(in the rows, 128 means zero)
Rotation paths and how fast each direction turns (deg/step):
Each turn is a multiple of 5 degrees from 10 to 175, or 0.
Each row of a path follows its step; steps can be skipped.
path 1
step 2: [127 124 124 136 124 126 129 130 129 134 128 134 119 120 120 122 118 123
 122 128 128 134 125 134 138 123 128 124 130 129 116 132 123]
step 5: [137 125 120 126 127 122 125 134 122 125 124 130 127 130 136 124 124 130
 129 120 120 125 132 145 129 132 120 130 125 130 127 125 120]
step 6: [131 122 128 131 131 126 132 129 122 138 124 125 120 132 130 121 127 135
 126 120 132 132 125 116 130 128 119 126 140 123 130 123 128]
step 7: [118 130 130 124 117 135 124 129 133 126 133 129 125 138 131 125 129 132
 127 130 134 124 130 123 130 136 136 115 129 120 125 133 127]
step 8: [125 134 134 123 132 135 126 134 124 120 124 130 130 130 125 131 120 119
 137 129 127 126 139 126 122 132 127 129 121 130 138 120 124]
step 9: [128 134 127 133 126 118 116 124 134 131 124 127 125 126 126 137 123 134
 129 118 131 131 125 126 119 125 117 135 124 132 128 128 131]
step 10: [123 126 132 134 132 126 130 129 123 119 126 130 124 130 130 125 130 143
 132 125 129 124 123 127 136 114 133 129 124 122 119 134 125]
step 11: [125 127 127 130 135 142 127 125 125 133 140 125 125 118 117 126 120 121
 131 128 126 127 122 123 132 130 138 127 127 124 130 130 127]
step 12: [124 130 137 122 123 127 133 124 141 127 129 123 130 119 128 127 124 126
 121 130 127 124 123 137 127 129 125 125 119 141 134 124 131]
Directions:
[128 128 125 130 124 127 123 127 131 129 132 130 127 129 127 130 127 126
 127 125 129 129 125 129 128 131 129 128 128 128 126 130 129]
155
[129 125 128 128 126 126 126 131 128 127 126 128 129 130 126 128 126 128
 131 131 129 129 129 131 131 127 133 128 127 127 126 128 125]
130
path 2
step 1: [116 131 133 138 121 129 128 127 131 124 130 137 135 126 127 133 129 124
 123 123 128 116 135 129 139 126 135 130 135 127 128 135 129]
step 2: [113 128 132 131 126 126 127 133 129 130 134 125 126 125 133 135 125 121
 121 133 125 119 130 141 128 115 131 126 126 123 133 126 133]
step 3: [119 131 132 136 124 120 130 133 135 139 125 127 120 129 122 125 132 123
 127 126 127 117 137 130 125 117 130 136 129 127 126 127 120]
step 7: [122 129 121 131 129 131 134 126 132 123 126 135 116 125 129 137 123 133
 120 124 129 117 133 133 136 123 129 140 132 126 132 130 122]
step 8: [115 126 132 135 127 129 131 128 128 127 129 129 121 137 136 131 125 120
 118 127 122 124 132 133 135 127 136 125 131 132 132 140 123]
step 9: [120 135 124 132 125 126 131 130 134 133 129 126 125 130 134 126 119 126
 119 129 118 125 128 138 122 116 124 130 119 127 134 128 118]
step 10: [131 130 132 139 117 122 130 126 138 134 122 135 127 130 130 122 131 129
 125 126 122 117 135 131 134 124 122 130 130 130 132 134 118]
step 11: [127 125 131 127 124 121 128 121 137 126 125 132 123 122 134 131 127 131
 122 122 124 122 127 142 137 120 127 122 123 131 137 134 135]
step 12: [120 130 130 129 137 118 125 126 143 125 129 137 129 128 121 120 128 123
 120 127 127 126 133 136 132 119 133 132 128 129 129 136 126]
Directions:
[130 126 128 127 126 130 128 130 130 128 130 129 127 127 130 128 129 128
 132 134 128 124 128 130 128 127 125 127 128 127 126 127 126]
95
[127 127 131 132 127 127 127 128 129 126 129 126 127 130 131 130 128 133
 129 130 129 131 129 127 127 127 127 126 126 128 129 130 131]
160
path 3
step 3: [130 127 125 128 133 129 136 128 133 127 125 130 129 136 134 132 115 116
 129 131 138 127 134 128 136 128 128 127 125 128 127 135 119]
step 4: [128 122 130 135 133 133 140 127 130 129 126 128 131 124 137 135 118 124
 130 119 135 136 129 124 122 127 133 132 134 125 136 122 127]
step 5: [120 125 126 125 134 125 134 126 122 129 130 125 129 135 125 137 131 136
 123 118 134 138 120 125 123 133 135 133 133 130 124 128 125]
step 6: [128 125 125 121 128 126 124 128 130 123 130 121 126 135 126 129 131 131
 122 126 132 145 136 130 124 132 127 122 118 136 126 128 124]
step 7: [130 122 122 134 128 135 124 122 125 134 131 126 120 129 127 130 121 123
 132 126 124 138 131 138 129 123 118 125 121 130 122 126 119]
step 8: [131 121 133 126 137 132 128 126 124 133 131 123 125 131 140 134 126 115
 128 126 127 128 129 135 136 132 127 130 131 119 123 135 126]
step 10: [127 126 124 121 126 124 133 123 127 128 126 126 132 127 125 139 115 129
 124 122 134 133 124 124 123 125 139 128 119 125 126 118 124]
step 12: [125 126 124 128 135 132 130 127 138 136 127 130 122 129 131 131 134 124
 129 129 133 140 130 131 133 132 124 129 124 141 116 130 125]
step 13: [126 123 126 125 124 129 130 127 121 133 130 126 121 127 138 133 127 119
 128 122 131 138 139 128 138 125 120 137 126 129 131 124 128]
Directions:
[131 129 127 129 126 129 131 130 126 127 128 125 127 128 129 129 128 132
 124 125 128 128 128 126 129 125 129 128 128 127 125 129 133]
80
[131 125 127 131 127 125 128 128 128 126 130 131 128 129 131 128 125 124
 131 127 128 127 128 126 131 129 127 131 129 127 127 130 130]
70
[129 128 128 124 126 123 126 126 127 126 130 129 127 127 124 127 128 130
 126 125 129 130 127 126 126 131 129 129 128 126 129 127 127]
80
[129 130 128 124 127 126 129 127 125 126 128 125 130 134 130 128 129 127
 128 130 129 127 130 130 131 127 129 129 130 127 129 128 128]
140
path 4
step 0: [128 128 132 122 120 129 129 121 141 134 128 130 131 136 125 132 122 126
 136 116 130 138 128 131 125 124 129 123 130 115 118 127 125]
step 1: [135 125 132 130 142 127 128 123 125 119 136 130 118 128 128 130 128 138
 125 122 126 134 127 125 125 129 142 116 134 130 132 129 126]
step 4: [131 124 142 123 130 133 131 130 128 125 129 136 126 126 119 125 127 134
 126 133 113 128 129 133 119 128 134 121 139 135 129 133 125]
step 5: [127 135 126 120 115 145 126 130 121 124 128 123 128 124 122 134 122 134
 131 129 134 135 127 122 128 124 132 124 121 127 121 130 125]
step 6: [115 134 130 128 135 125 131 123 133 133 123 129 126 137 129 139 123 132
 132 118 126 135 137 130 124 129 135 125 132 125 131 138 134]
step 7: [135 124 129 126 123 132 132 122 129 133 137 128 120 123 130 126 127 138
 124 130 121 129 128 135 111 125 138 121 128 132 128 119 132]
step 10: [132 123 128 115 116 129 134 131 135 132 131 129 130 123 118 125 136 135
 129 123 125 132 127 133 128 123 132 117 132 135 124 126 136]
step 12: [121 127 130 127 126 131 126 125 133 132 123 120 125 137 116 128 121 133
 125 128 116 121 129 131 116 125 136 135 130 129 127 140 131]
step 13: [133 133 131 126 115 137 123 122 134 127 135 132 118 122 121 129 129 126
 124 120 128 136 136 131 125 126 128 118 125 122 124 123 135]
Directions:
[127 130 130 132 129 126 127 129 128 127 127 129 126 129 129 130 128 128
 128 124 129 129 132 124 130 126 125 125 130 129 128 127 127]
140
[127 128 126 127 128 127 124 129 126 129 127 126 133 130 128 129 124 127
 125 128 127 129 130 124 128 129 129 129 126 129 127 129 128]
115
[128 128 130 126 126 128 128 127 126 129 128 126 130 125 127 129 129 127
 127 126 128 129 127 129 127 122 124 128 124 129 126 125 129]
135
path 5
step 0: [122 125 117 127 122 128 124 133 123 133 133 131 134 137 130 122 119 125
 131 121 129 131 130 130 131 125 134 138 127 124 134 125 126]
step 2: [125 125 123 137 124 130 139 128 126 123 126 124 120 126 140 131 125 117
 128 129 129 128 130 130 130 121 129 129 125 119 134 133 133]
step 4: [121 129 122 130 128 119 127 127 131 129 133 132 118 123 131 126 131 125
 131 135 126 125 127 128 116 136 117 130 118 126 127 131 124]
step 5: [124 126 119 132 125 123 134 131 126 132 121 116 119 132 134 131 124 121
 129 130 129 129 122 122 128 125 132 125 125 125 124 129 139]
step 7: [131 131 122 139 121 126 128 126 135 134 128 130 121 131 132 123 127 130
 133 136 123 126 123 123 122 140 119 130 127 126 131 128 124]
step 8: [125 122 130 132 123 126 134 130 120 135 118 122 121 132 138 125 119 128
 130 130 127 131 125 132 131 126 131 131 131 128 135 136 137]
step 9: [122 126 124 131 131 131 125 126 124 130 127 139 129 132 129 117 120 129
 125 136 119 139 133 125 127 127 133 134 123 129 128 125 124]
step 11: [121 120 127 131 127 126 132 126 121 136 126 121 133 131 132 125 121 122
 123 128 131 126 128 127 128 127 135 128 118 125 134 136 141]
step 12: [122 130 124 128 133 131 130 130 134 129 125 138 129 124 124 122 123 122
 121 136 126 135 132 128 130 132 129 139 120 119 121 126 128]
Directions:
[127 128 128 127 126 128 128 127 123 130 128 131 130 130 129 127 127 127
 130 126 134 129 126 129 129 127 130 126 129 129 126 129 131]
130
[127 128 128 126 129 126 128 126 128 126 129 128 127 124 126 130 130 124
 125 129 132 126 130 127 125 127 128 129 125 125 126 127 131]
40
[127 125 129 126 127 129 127 130 126 128 127 126 130 129 126 126 129 126
 128 125 125 131 131 127 128 126 126 130 129 128 129 126 133]
125
path 6
step 1: [132 129 115 122 127 126 119 129 126 136 129 130 144 123 131 131 131 126
 123 132 120 128 127 127 130 123 136 124 120 132 127 129 131]
step 2: [122 131 117 132 130 131 120 124 131 123 131 132 132 126 138 125 138 131
 124 133 124 131 131 122 128 123 138 128 125 120 133 120 133]
step 3: [125 129 125 131 134 141 125 124 123 122 135 128 120 128 128 125 137 135
 124 123 129 126 122 127 131 133 127 131 132 123 136 123 141]
step 4: [133 135 128 130 132 132 130 129 129 124 127 126 126 115 124 124 127 134
 122 118 129 121 113 131 131 132 127 131 131 138 128 131 135]
step 5: [135 136 123 134 126 130 130 126 123 126 127 130 139 118 123 125 118 126
 125 124 120 128 128 138 124 124 138 129 126 138 126 131 126]
step 6: [128 133 129 137 131 134 122 126 123 127 126 139 137 125 135 129 126 136
 133 133 126 132 138 134 123 117 137 129 126 126 124 128 130]
step 7: [129 126 132 131 128 137 119 126 118 138 131 132 131 129 137 132 135 136
 133 123 132 127 129 127 134 120 124 126 126 124 129 125 139]
step 8: [128 134 128 126 124 128 125 130 129 134 124 127 131 124 139 123 136 126
 125 114 122 125 115 123 135 124 120 128 130 130 132 122 134]
step 10: [128 133 132 125 135 135 127 129 125 118 122 138 122 123 127 126 130 130
 128 122 127 136 132 137 115 130 136 135 130 125 121 130 132]
Directions:
[126 126 128 129 124 128 124 130 128 129 128 126 129 126 129 130 125 129
 126 127 129 127 125 129 125 131 125 125 129 129 127 128 131]
95
[127 130 127 131 125 127 130 126 128 127 127 129 129 129 130 130 128 125
 129 131 125 126 128 129 125 129 131 128 132 126 131 127 128]
100
[129 129 130 128 128 125 126 128 125 132 130 127 127 129 130 124 124 128
 131 132 128 127 127 129 127 126 131 128 128 129 128 129 129]
60
path 7
step 0: [117 128 136 120 132 125 126 131 129 137 125 138 118 132 128 124 136 124
 133 128 129 132 130 121 125 130 126 125 122 129 128 136 126]
step 1: [136 130 125 125 127 129 118 125 123 134 124 129 140 134 127 126 129 132
 132 128 125 139 138 126 133 131 133 129 120 133 127 124 131]
step 2: [126 132 129 144 129 131 120 128 132 130 130 126 122 128 124 131 118 126
 125 135 139 132 133 125 130 131 125 128 125 122 124 125 135]
step 3: [135 120 133 129 119 130 130 140 129 127 123 134 128 120 129 132 131 130
 126 119 136 126 125 128 127 133 131 128 119 121 130 130 134]
step 4: [124 129 131 122 132 139 133 135 124 129 131 131 131 131 126 130 132 132
 141 132 128 130 125 122 132 129 117 128 131 125 136 128 138]
step 5: [125 124 134 126 127 125 117 126 136 127 131 136 129 132 130 125 122 137
 138 129 126 129 125 120 130 134 132 135 129 132 120 135 125]
step 9: [121 133 129 129 127 131 118 124 126 128 136 135 134 133 128 135 126 122
 135 132 130 124 137 121 136 133 129 131 125 130 138 124 128]
step 11: [124 123 129 128 123 129 138 131 128 133 121 133 121 130 127 127 135 119
 127 134 133 132 123 119 132 128 127 122 122 120 128 134 136]
step 12: [128 123 127 122 133 136 121 133 126 129 127 132 132 132 137 122 133 134
 138 123 127 139 130 134 134 133 126 124 122 133 125 132 133]
Directions:
[127 127 130 131 129 127 129 128 132 130 127 129 125 128 126 126 126 131
 128 127 130 127 128 127 124 128 128 129 130 127 124 130 126]
135
[129 124 131 128 127 127 126 130 130 125 130 127 130 127 127 124 129 128
 129 131 125 127 125 129 126 128 126 128 130 127 128 126 130]
40
[128 127 129 131 126 130 132 131 127 128 129 129 131 130 129 130 126 127
 129 127 128 123 127 126 129 129 128 132 130 127 131 130 127]
60
[126 127 128 129 129 132 130 126 128 129 128 130 130 126 123 129 129 127
 127 131 129 130 127 126 129 124 129 126 131 128 128 125 127]
155
[129 133 128 125 127 128 128 128 130 125 127 132 128 127 128 128 129 129
 130 129 129 124 129 128 128 127 130 127 131 125 128 127 130]
65
path 8
step 0: [125 130 124 137 126 119 132 121 120 119 126 138 132 127 128 133 123 133
 124 119 128 121 129 123 138 122 133 122 122 126 126 127 127]
step 2: [139 132 124 129 124 129 127 127 127 121 139 125 123 122 123 128 138 140
 123 126 127 126 131 118 126 126 124 130 119 123 125 124 135]
step 3: [122 125 123 130 117 134 128 122 133 129 129 122 126 139 127 120 121 125
 132 123 118 127 131 129 135 125 136 123 127 132 127 130 118]
step 5: [120 127 126 124 131 129 131 125 130 118 129 123 129 122 130 117 129 133
 132 125 115 123 132 137 115 125 127 135 122 125 126 133 126]
step 6: [129 126 136 128 125 131 129 128 130 128 123 126 127 138 118 133 131 132
 122 124 120 137 116 116 126 128 127 119 124 135 128 133 130]
step 8: [130 131 138 117 137 133 131 125 124 130 138 118 135 131 139 128 131 125
 127 132 124 129 123 129 125 129 126 120 124 130 118 129 130]
step 10: [123 126 129 123 120 140 128 123 122 136 120 128 131 121 126 130 129 120
 134 132 124 132 124 128 132 134 136 125 123 133 121 119 121]
step 12: [112 122 118 128 129 142 133 121 126 127 130 125 131 136 132 131 129 129
 121 128 122 126 127 130 126 124 122 130 126 123 129 126 121]
step 13: [132 122 138 122 124 129 129 134 123 122 120 122 126 128 118 127 135 121
 124 131 131 128 130 117 138 124 131 133 125 133 134 128 132]
Directions:
[132 128 127 130 127 129 129 126 127 130 128 126 128 130 133 127 124 127
 125 127 130 130 130 128 128 130 129 126 128 124 130 129 127]
90
[130 130 126 125 131 130 129 130 130 129 130 128 129 129 129 128 130 130
 128 129 128 129 127 132 125 125 126 130 125 124 127 128 130]
110
[127 131 129 128 130 132 126 125 129 128 126 125 127 130 129 126 128 126
 128 127 132 129 123 127 128 128 128 129 129 130 125 127 129]
160
path 9
step 0: [127 128 126 132 125 135 131 126 137 129 136 120 118 135 131 133 127 127
 123 117 128 129 125 135 120 119 132 137 127 132 126 135 128]
step 2: [128 119 119 126 136 125 126 123 131 124 132 128 126 124 129 120 131 129
 125 121 130 125 110 135 127 125 126 133 128 130 131 125 120]
step 3: [121 133 122 124 131 122 135 131 130 119 120 128 127 128 131 129 129 131
 125 128 117 134 121 125 135 123 135 134 129 123 120 125 118]
step 5: [130 129 122 140 127 126 141 121 131 120 131 123 119 132 136 127 129 122
 123 129 126 136 130 134 130 131 135 127 132 132 125 129 131]
step 6: [134 125 124 130 131 141 127 129 133 125 137 133 122 125 131 137 127 132
 118 132 119 135 128 133 127 130 121 127 132 123 125 122 133]
step 7: [130 129 125 133 127 139 130 124 124 127 126 129 120 123 137 119 134 136
 128 132 132 127 115 134 131 130 130 132 126 133 130 119 131]
step 9: [131 129 133 117 125 128 125 123 126 120 128 136 126 130 126 132 131 123
 141 138 125 135 120 135 135 125 135 129 128 133 126 123 127]
step 10: [131 121 124 129 126 128 135 122 128 125 135 121 131 131 126 129 126 117
 123 125 124 135 124 142 135 123 130 131 121 134 135 135 125]
step 11: [125 133 133 121 132 136 137 129 130 126 128 129 120 121 131 134 135 127
 119 132 119 133 133 137 135 122 128 126 125 124 122 134 126]
Directions:
[128 129 126 128 124 127 125 128 132 128 125 127 130 131 124 128 129 125
 129 128 128 130 129 129 130 128 132 128 129 129 126 128 130]
70
[130 128 129 125 132 129 129 130 127 130 128 129 129 130 125 129 129 128
 127 133 127 126 129 128 128 125 127 128 130 130 124 124 129]
140
path 10
step 0: [118 128 128 131 133 127 124 124 134 120 122 131 133 126 119 130 127 133
 129 123 131 118 125 130 122 124 136 131 132 120 128 123 130]
step 2: [128 118 130 123 124 124 130 128 133 129 126 133 128 131 132 124 133 126
 124 131 116 121 132 118 127 126 133 127 127 129 125 119 136]
step 4: [128 127 128 121 125 137 133 129 126 126 138 127 128 128 133 129 122 126
 125 131 119 122 125 129 124 135 127 141 130 132 125 136 127]
step 6: [125 134 130 131 121 129 128 127 128 129 123 137 130 136 135 127 124 132
 126 122 135 136 127 125 116 128 126 132 130 135 126 129 120]
step 7: [128 122 129 131 124 129 126 129 126 130 123 136 127 131 138 137 123 139
 129 120 130 136 120 129 122 129 130 123 132 135 129 128 133]
step 10: [124 127 132 129 131 125 134 126 121 126 122 131 129 115 124 126 130 134
 128 136 127 124 125 116 131 126 128 128 119 130 124 132 133]
step 11: [125 128 134 127 124 124 126 127 133 127 125 128 132 117 126 125 131 132
 137 136 131 124 127 121 133 124 137 138 123 132 127 129 121]
step 12: [122 125 130 123 130 129 129 123 134 131 134 133 133 127 125 135 125 128
 142 130 128 124 133 127 134 130 133 136 129 139 127 123 124]
step 13: [129 129 126 131 135 133 127 125 132 138 131 133 132 137 127 127 121 127
 137 125 125 125 137 121 131 135 135 132 124 131 130 127 134]
Directions:
[124 129 128 126 128 130 129 127 122 127 128 130 130 129 126 129 127 129
 131 127 123 131 129 130 128 129 126 127 128 128 127 129 129]
125
[129 125 131 130 127 127 126 127 125 128 131 128 127 128 129 125 128 127
 125 127 127 128 129 129 132 131 127 129 129 128 129 129 133]
65
[128 128 126 127 122 128 124 128 128 128 127 126 130 128 129 128 127 127
 127 130 129 130 131 131 128 128 129 131 125 128 128 130 126]
140
path 11
step 1: [121 132 128 128 122 132 123 125 131 126 138 128 117 125 128 121 130 121
 126 122 123 128 129 138 127 130 127 124 137 135 134 119 125]
step 2: [123 125 130 136 128 123 131 128 135 133 141 128 128 127 126 126 130 130
 122 134 118 118 114 126 133 128 127 129 134 131 127 131 129]
step 3: [135 121 132 132 129 125 139 137 132 129 130 130 114 123 127 132 136 132
 133 128 121 128 129 129 132 124 132 124 119 130 125 132 126]
step 4: [120 130 134 126 119 123 132 125 129 121 132 127 128 130 118 134 126 123
 127 125 127 134 132 131 132 129 136 121 121 129 132 132 113]
step 5: [122 132 125 121 136 122 122 132 132 128 140 130 127 119 127 133 130 125
 130 121 124 132 122 124 122 136 131 120 135 129 131 125 123]
step 6: [129 120 139 131 135 128 125 127 135 131 133 129 133 116 133 120 131 131
 124 127 127 129 122 137 126 123 134 125 132 132 123 135 126]
step 7: [126 128 132 128 131 136 137 128 121 137 131 122 119 127 123 129 127 131
 135 125 129 127 118 135 134 126 138 127 122 135 135 131 128]
step 8: [126 128 128 126 119 128 127 128 127 126 140 127 118 130 123 122 139 123
 130 130 132 137 128 127 133 127 125 129 131 133 135 125 116]
step 12: [128 128 120 126 129 123 124 140 127 126 141 132 121 121 128 122 129 121
 130 123 128 125 129 131 123 134 137 128 127 135 134 127 122]
Directions:
[128 127 127 130 124 129 128 130 127 127 127 127 125 132 128 129 130 128
 126 129 126 128 126 131 129 128 123 129 131 130 128 128 131]
45
